[[144 121 157]
 [133 124 127]
 [156 142 134]
 [139 141 105]]
|
[[144 121]
 [133 124]]

[[118 126 128 144 149]
 [133 145 115 132 126]
 [127 132 130 136 115]
 [126 110 128 123 107]]
|
[[118 126]
 [133 145]]

[[131 104 121 140 123]
 [141 112 131 125 122]
 [132 109 126 129 121]]
|
[[131 104]
 [141 112]]

[[148 105 104 103]
 [149 105 106 111]
 [105 104 126 121]
 [145 149 152 144]
 [144 153 147 152]]
|
[[148 105]
 [149 105]]

[[148 154 138 110 130]
 [126 130 116 103 128]
 [132 124 125 126 143]
 [148 155 138 110 130]]
|
[[148 154]
 [126 130]]

[[130 151 155]
 [147 151 155]
 [111 140 156]
 [147 142 156]
 [129 144 156]]
|
[[130 151]
 [147 151]]
---
[[151 151 113]
 [109 108 107]
 [109 109 106]
 [107 108 107]]
|
[151 108 106]

[[122 130  99 154]
 [124 113 117 114]]
|
[122 113]

[[136 137 113]
 [123 125 117]
 [134 134 111]
 [149 148 111]]
|
[136 125 111]

[[134 141 144 144 143]
 [122 117 113 113 113]
 [122 112 108 109 110]
 [136 147 152 151 150]]
|
[134 117 108 151]

[[106 104]
 [145 116]]
|
[106 116]

[[104 104 101 107]
 [102 101 101 111]
 [101 100 105 110]
 [157 157  99  99]
 [ 99  99 157 157]]
|
[104 101 105  99]

[[110 142]
 [117 107]
 [111 123]
 [116 120]
 [111 125]]
|
[110 107]

[[121 115 129 139 115]
 [133 121 130 128 116]
 [123 131 113 140 153]]
|
[121 121 113]
---
[[138 139 139 139 104]
 [149 148 148 148 117]
 [138 138 139 138 108]]
|
[[138 139]
 [149 148]
 [138 138]]

[[128 134 129 131 144]
 [137 127 140 124 147]
 [134 140 134 124 126]
 [138 157 125 143 113]
 [134 116 139 110 140]]
|
[[128 134]
 [137 127]
 [134 140]]

[[118 115]
 [153 124]
 [125 115]
 [132 131]]
|
[[118 115]
 [153 124]
 [125 115]]

[[124 102 131 133]
 [116 110 120 154]
 [105 148 130 135]]
|
[[124 102]
 [116 110]
 [105 148]]

[[110 113 116]
 [131 157 121]
 [114 123 129]
 [113 141 130]]
|
[[110 113]
 [131 157]
 [114 123]]

[[138 111 145]
 [148 106 151]
 [108 115 134]]
|
[[138 111]
 [148 106]
 [108 115]]
---
[[140 143 141 142]
 [152 149 145 150]
 [138 143 142 145]]
|
[140 149 142]

[[111 140]
 [114 122]
 [153 124]
 [150 120]
 [107 130]]
|
[111 122]

[[132 124]
 [148 156]]
|
[132 156]

[[128 101 117 116]
 [128 126 127 130]
 [137 131 122 116]
 [126 131 122 140]]
|
[128 126 122 140]

[[127 124 145 132 149]
 [119 132 149 129 143]
 [122 120 134 129 133]
 [129 125 133 137 135]]
|
[127 132 134 137]

[[137 148]
 [140 143]
 [156 123]
 [121 137]
 [135 153]]
|
[137 143]
